One turn sends every row of this set to another row. A few are shown first. Where does it send the rows asked after them?
Disi: [ 32  10 -12 -10   2 -11 -10 -25  -6 -22  24  11  19  -8 -10  10   4   2
  10 -11 -13  -6 -23 -25 -16  16  -5  -1  -9  32]
Zosu: [ -4  -6 -20   2 -21  -9  -1 -10 -23 -16  16  17  -8  -3   8   6  -6  -5
  -4   2  -7  -4 -33  -8   3   6 -10  16  -5   8]
dev: [ -3  -1  -7 -11  -5 -11   3  -7 -14   9   8  14   8   6  -6  18   3  15
   1   9  10 -11 -29  -8   4  -3 -19  18  -5  -2]
nomi: [-10   7 -12 -11 -13 -17  -5   3 -13  -8  20  10  17  -8 -10  18   5   9
   0  14   3  -7 -40   2  17   9  -8  13  -5   6]
Mavud: [ 19   6 -14  -5  -6   3   5 -24  -8 -24  20   5  16 -15   3  26   5   6
  11 -14 -10   0 -12 -25 -16  15  -1  13 -11  21]
pati: [  2   9 -13  10  -7 -14  -2  -7  -5   4   7   2  42 -12   7   9  -6  14
 -13  11  14 -23 -28 -17   9  12   7  10 -15  15]
tuze: [  1  16  -5   8  -3 -19  -4  -9 -12   2   8  -3  39 -16   2   9  -9  11
 -11  12  13 -16 -32 -21  10  15   9  11  -4  15]
zafav: [ 11  12  -2 -14   8  -7  -6 -18   5 -20  24   9  26 -10  -6  27   3   8
   1 -18  -8   0 -11 -29 -17  25  -7   1  -4  20]
tos: [ -6  11   1  11 -18  -1   6 -15 -14 -26  27   6   1  -3   0   1  -4   3
  -6   3   5  -8 -29  -9  20  16   9  15 -18  22]
tez: [ 17   6  -7 -21   0 -14  -2 -23  -2 -20  19   1  12  -1  -3  30  18  11
  13  -7  -4  -6 -23 -26 -12  15  -7  -2  -2  20]
genif: [ -1  -2 -13   2  15  -3   9 -24 -14 -17  14   8   8 -14   1  -4 -16  14
 -15 -16  15 -14  -7 -13  -3  13  -3  -1 -12  26]
Runu: [  2   6  -4  24 -12  -9  -9 -20 -11  -5   8   5  18  -6   4   2 -10   4
 -23  14   4   5 -15 -25 -12  19   2   8  -2  12]
febol: [ -1   1  -2 -11  -3 -20  -8  -2  -2   8  10  33  22  15  -2  20 -20   6
 -16  -5  -1  -4 -25 -11 -11   6 -13  -3  -4   5]
sor: [ 28  -1  -8   3  16 -13  -1 -10 -17 -31  23  30  21  -7  -9  23 -12  22
 -15   0   7  -6 -25  -5   0  14 -11   4 -17  27]
raf: [ 15   9   0   5  -2   1 -10 -16  -6  16  16  20  15  11 -12 -10 -24   3
 -15   2  -2  -5 -15 -20  -5   3  -1  -1  -7  19]
gazi: [ 22  13   6  11   3 -25  -5 -17 -18  -6   7   7  21  -4   1  16  -2  17
 -13  24   3 -13 -36 -30   4  10  -2  17  -1  14]
duk: [ 15   1 -16  -4  -1 -14 -10 -28  -1 -19  19   5  20  -7   5  18  13   0
   4 -17  -8   0 -16 -19 -20  11 -15 -10 -11  17]
fepi: [ 27   5  -4 -11  12  -2  -4 -25  -5 -14  17   7  25 -13  -2  20   6  10
  11 -15   2 -10 -17 -20 -11   8  -1   2 -17  11]
kufiv: [ -7  10   1   6 -18  -1   1 -11 -18 -22  29   7  -8  -1   3   8  -2   0
  -4   3   0  -2 -32  -3  20  11   8   8 -10  14]
kaper: [  2  19  -4  10 -17  -2  -3  -7  -3  16  19  21  14  26  -3  12 -15   8
  -6  -6  -7  -7 -14  -7  -7   3   1  -8 -10  26]
Donet: [  1  14 -16  -7 -13 -22  -1   9  -9  10  16  31  26   8 -14  26 -16  13
  -1  -1  -5 -10 -31  -1  -3   4 -10   8 -16  16]
Zonek: [  4  16  -1  -5 -10 -12   1 -12 -17 -10  27  16 -16  14 -11   3 -12   3
  -5   2 -16 -10 -32 -29   9  13  -8  12   3  29]
buto: [ 11  29   6  15 -10 -17   8 -15 -19 -15  30  18   0  16  -1  12 -17   5
 -11 -10 -13  -8 -33 -18  12   8  -1   4 -14  33]
popi: [ -9   7 -11  -6 -15 -20   1   1  -8 -18  22  10  19  -2  -7  20  12  10
  -6  16   6  -9 -41  -3  20  15 -11  16 -11  15]
vebak: [ -4   1 -11  11 -22  -7 -15 -15   2   1  13   4  17   8   7  -5  -2   4
  -9  11   5 -12 -23  -5   2  11  12 -13 -10  22]
sizab: [ -6  17  -6   0 -20   1   4  -5   7   9  23  23  10  23  -4  11 -14  11
  -7  -3  -9  -9 -11  -3  -2   4   2  -3 -15  30]
navi: [ 11  10 -16 -17   1  -3   2 -22  -1  -8  23   4  11  -7 -13  13   4   7
  13 -22  -6  -6  -7 -28 -17  12  -8   2 -14  21]
sep: [ -1  29   1  10   1 -33   7  -4  -2  -1  13  16  30   8  -4  20 -13  20
 -17  -3   7 -19 -28 -28   1  23  -1   7 -14  29]
kanit: [ 22   2 -17 -27   2 -10  -1 -16  -3 -18  20  14  21 -13   4  24  -5   0
   9 -21 -13 -10 -24 -23 -12   9  -4  -1 -10  19]
Vuz: [  1   7  -4  15 -17  -3 -14 -18  -6   4  12   1  18   4  12  -1  -7   1
 -10   7   6  -7 -22  -8   2  11  17 -12  -2  18]
luk: [ 11  -5 -21  -9  -7  -7  -9 -11  -8 -28  19  18  -1  -1  -5  13  -1  17
  -5  17  -8  -5 -17  -3  -7  19   1  -7   7  42]
Saz: [ 10  26   6  15  -7 -18   4 -16  -8 -18  27  20  10  13   4   2 -17   3
 -17  -8 -12 -16 -33 -16  12  13   2   1 -16  39]
ves: [  7  14 -14 -11 -13 -21   5   9  -4  -1  17  36  21  10 -10  25 -13  14
  -2   2  -2 -14 -37   2   4   5  -6  10 -22  21]
Febo: [  0  -2  -7   5  16 -19  -1 -22 -12 -27  21   4  22  -8 -10   9   5  20
 -21   1  10  -5 -15 -12   1  16 -26  -1  -5  27]
rodi: [ -2  -4 -26 -11   2 -16   9  -7  -7  -5   8  10  10   8   2  30  -6  31
  -6  -6   9 -20 -11 -23 -11  16  -8  -6   2  31]
nimaf: [ 13  11  -5  -5   8  10   7  -7  -5 -23  29  22   5   1 -12  25  -8  25
 -14   5  -4   1  -6 -10   1  16  -6   8  -1  37]
mozu: [  8  16   7  -1  -2 -21   6  -4 -17 -15  17  26   9   0   4  30 -27  13
 -15   0 -10 -11 -32 -34   2  18   4  21  -2  18]
lep: [  3  30  -1  10  -2 -37   7  -5 -16  -6  17  14  28   2  -8  22 -19  16
 -14  -4   0 -13 -34 -29   2  20  -3  12 -10  27]
liti: [ 14  -1 -20  -8  13 -15   3 -18  -8  -7  13  15  11   6  12   6 -12  11
 -17 -16   0 -24 -20 -15  -1   4 -12 -19   0  37]
fet: [ 13 -11 -33 -11  -6   0   4  -9 -15 -12  11   9  16 -11   4  19  -8  25
   1  11  -4 -23 -16  -9  -1   2  -3  10  -1  33]

tos moves to pati
nomi moves to lep
Now find these:
gazi moves to febol
navi moves to Mavud
liti moves to luk

One turn sends every row of this set to another row. A few are shown first. Where does it send the rows asked after them?
bapu: [  5  12  -6   4   8   6  10  -7  -7 -11  11  -7 -10   1   9  18  -8  -5
  -4  -1  -4  -3  11 -15  10 -18  11   4  -7   9  -4  -9 -13   7  10  -4
  -9  -4  -5]
nep: [-11 -16 -19   1  -6  -4 -12   7  12  13   6 -21  -2 -14   6  18   7  16
   3  12   2  -7 -19   6  10  15   7  -4  -2 -18  -3  17   4  10  -2  16
 -14  -6   1]
Fitu: [-13 -22  -6   6   6   5 -13  10  19   4  19 -12  -8 -17   9  24   7  19
   8   2   8 -19 -10   1   8   4  10  -4   2 -21  -5  24   7   8   7  23
 -13 -11   1]
bod: [  4   3  -8   6  -3   9   5   2  -3 -19   7  -5  -7  -2   8  20  -6 -13
  -3  -7   1  -7  11 -13   5 -16  13  -2 -19   4   0 -15 -19   0  23  -7
  -8   1   1]
zuzo: [-12 -20 -11  12  -4  -3  -4  18  18  10  17 -11 -22 -16   4  12  -4   3
   2   3  -1 -25 -11   5  20   3   6  -7   6 -15  -3  23   8  10   0  26
  -9   1   5]
zepu: [-12  -6   0   1  -3   4 -26  19  13 -16 -12  -3  -6  -6   6   6  -9  -1
  -7 -11  11 -18   4   9  23  12  -4 -25 -11 -23   9 -14   4  -8  25  25
   3  -4  15]
liga: [ -7 -10   7   4 -13   1 -11  25   3  -7  -4   3 -22   1   3  -2 -15  -4
 -10 -15  -5 -26   1   7  25   5  -9 -28  -8 -21   4 -15  -7  -2  14  30
   1   3   7]
sif: [  4   5  -8   3   1   2   0   0  -5 -20   6  -2 -12  -3  11  20  -9  -8
  -6  -7   3 -14  10 -17  10 -20  10  -2 -17   2   6 -19 -17   2  21  -1
  -9  -1  -1]
Deg: [  1  11   8   0   0   9   6   5   5  17  11 -12 -15   5  -5  -4  -8  -2
 -12  -2 -16  -4   1  17  24   6   0 -16  14  -6 -21  -2  -2  12 -11  17
   6 -10  -2]
rusen: [-16 -10 -19  10   8   5 -18  15  25  10   9 -24  -4 -10   3  16   0   6
   8   0   3 -12  -4   4  14  12   6   3   4 -18  -4  24  14   3   4  20
  -8  -4   0]
Zis: [ -5  19   5  -4  11  14  -2   4   8   5  -3 -10   0  11  -4  -3  -6   6
 -12  -8  -9  11   7  10  27  16  -1  -8   6  -7 -21  -5   8   6  -1  14
  10 -15   8]
Vok: [  1   1 -16   9   3   1   3   0   0 -13  15 -10 -11  -7  12  26  -6  -4
   0  -1   3 -16   7 -19   5 -19  14   7 -10   5   5  -2 -10   4  15  -1
 -15   1  -6]
lovi: [ -6  10  16  -9  10  10  -3   1   9   7   8  -2  -9  12  -7   0   5   1
  -9  -9 -22  -7   2   5  26  21  10  -6  -3 -11 -28   0   3  11  -6  22
   2 -14   0]
gad: [ -9 -11  13  -5  -6   7 -19  19   3 -16  -4   6  -7   4   8   9  -4  13
 -10 -22   4 -20   1   1  16   8  -6 -24 -15 -28   2 -19  -7  -5  23  27
  -2  -8   7]
dofe: [  3   7  -9   6   2  11  11  -3  -1 -13  13  -7  -5  -3   8  21  -4  -9
  -3  -1   0  -2  10 -14   5 -15  17   2 -12   9  -5  -6 -14   4  16 -10
  -9  -2   0]
zek: [ -9 -14  -2  -5 -15  -4 -16  19  -3 -13 -15   0  -4  -6   9   6  -2  15
 -10  -2   5 -12 -10   4  17  16  -6 -25 -17 -24   9 -14  -6  -3  18  22
  -7  -2  12]
vimit: [-11  -5  19  -5  -2   4 -20  12   7 -18   0   8 -13  -3   3   4  -1  -1
 -10  -7   0 -34   2   8  24  20  10 -28 -15 -21   1 -11   1  -5  16  29
   1  -5   8]
Rus: [  1  11  13  -8   9  18  -1  -4   5  12   9 -12  -1  10  -1   6   2  12
  -9  -7 -10   7   3  12  13   9   2 -13   7 -13 -26  -6  -5   9  -3  13
   3 -22  -6]
Tun: [  0  -2 -16   9  -2   7   6   4   1 -16  14  -8  -7  -6   9  25  -3  -9
  -1  -4   3 -10   7 -17   4 -14  16   5 -16   5   1  -2 -14   2  20  -6
 -13   3   1]
seno: [ -2  11   1 -11  -7   7   0   3  -4  11  -4 -11   4  12   0   0   2  16
 -15   0 -13  12  -6  10  17  21  -2 -12   0  -9 -16 -11  -6   8  -6  11
   0 -12  -1]
lozot: [-15 -15  -1   4  10   6 -20   9  18   7  14 -14 -15 -11   0  14   7  -1
  12   5  -8 -27  -4   4  14  17  16  -9  -5 -23  -8  22   7   4   1  25
 -11  -2  -8]

Deg moves to zuzo
Vok moves to sif
Now find these:
Zis moves to rusen
vimit moves to lovi
Tun moves to bod
Fitu moves to gad
seno moves to nep

One turn sends every row of this set to another row. A few are shown first. Where does it send the rows asked after them?
tusoz: [-15  -3  20 -17 -15 -17 -20   0  -3  10  -9 -23  -7]
voto: [ 20  -8  -3   0 -26  -2 -21 -17  -6  -3 -18   2  -4]
vedi: [ 24  11 -12  -2 -14 -14 -17  -6 -13   1  -6  -4   0]
Zaro: [-18   4  18  -3 -11  -1 -12  -1 -12  25  -7 -18   0]
Nen: [ 24   7 -13  -7 -21  -8 -15  -1  -4  10   2   3   1]
sagev: [-18  -2  23 -17 -26   0 -15  -3  -4   5 -19   3  -3]
Zazo: [ -3   6   6  -5  -9   6 -15   7  -3  16  18   0   6]
zagib: [-12   6  -6  -9 -11  -7 -22   6  -9  17  12 -14  -6]
Nafi: [  9  -1 -19 -12 -27  -1 -26 -11  -3   4 -15  -4 -11]
nuzo: [-20   5  21 -14 -19   8 -14   0  -5   2 -19   1   1]
votek: [ 16   1  29   4 -17 -11 -20  -2 -10  -3   6  -3  -1]
ruzi: [ 18   1  -4   3 -16  11 -18 -14  -6  -4 -15   5   5]
vemuv: [-22   6  21 -12 -16   3 -16  -4 -10  -1 -23  -3   0]
kege: [-25  -2  15 -12 -21  -3 -14  -3  -9   6 -24  -8  -3]
suru: [ 27  13  -8  -9 -18 -11 -20  -4  -7   1  -1   2  -1]
Vorev: [ 17   6  -7 -13 -25   4 -29 -12  -1  -6 -14   3  -9]
bug: [-21  -5  20 -11 -25  -5 -14  -7 -10   6 -24  -3  -5]
Sebem: [ -9   7  32  -6 -10   5 -13  -6  -8  17  -2  -1   5]
det: [-23   2  18  -7 -18   2 -13  -3 -12   4 -25  -6   0]
gul: [ 10  -7 -17   5 -19   6 -15 -13  -8   6 -16  -2   3]
gevo: [-12   6  28  -7  -2 -10 -18 -10 -12   3 -10 -14   4]
zelu: [  3  20  13 -11 -12 -10 -32   2 -12  -4   6 -14 -12]
Fenem: [  7   0  17   0 -19 -23 -26  -3 -16  -1   0 -18 -13]
fefo: [ 21   7 -16   0 -17 -10 -13  -2 -10  10  -3  -3   2]
sovis: [-10  -8  29  -5 -16 -13 -14 -13 -12  17  -6  -6   0]
ser: [-16   2  27 -12 -23   5 -14  -4  -6   3 -19   5   0]
Potad: [ 27   4  -8  -2 -20 -14 -15  -6 -10   7  -2   3   0]
kibab: [ 26  12  -9  -1 -15  -6 -14  -3 -10   5  -1   2   5]
niv: [-11  -1  24 -16 -23  -2 -14   3   1  25  -2  -9  -5]
Morop: [-20  -7  21 -12 -28   0 -12  -3  -6   9 -20   1  -2]
bis: [ 12  -4 -14  -6 -25  11 -18 -10   1   9  -8   8   0]
rosun: [ -1   7   7 -19 -24 -12 -29   4  -3  12  14  -6 -14]
lil: [  1 -13   9   7 -17  -8 -10   1  -9  18  12  -4   6]
Gakip: [ 15   4  -9  -2 -18   0 -26 -15 -10  -9 -21  -7  -6]
senep: [  7   8 -20  -9 -17  13 -23  -8  -2   3 -12  -1  -2]
Pof: [ -6   1  34 -20 -14 -11 -21  -5   0   3  -4  -6  -2]
tel: [ 22   7 -15  -8 -20 -16 -18  -4  -7   6  -2  -3  -3]
zap: [  5   0  15  14  -5  -6 -13   0 -17   3   4 -12   8]
kip: [ 21  14 -17  -7 -15  -8 -18   0  -7   4  -1  -2   1]
kad: [-13  13  23 -18 -10   2 -19   6   0  10  -6 -17  -2]

suru moves to Nen
tusoz moves to Zaro
sagev moves to Morop
Now find these:
lil moves to Fenem
gul moves to Gakip

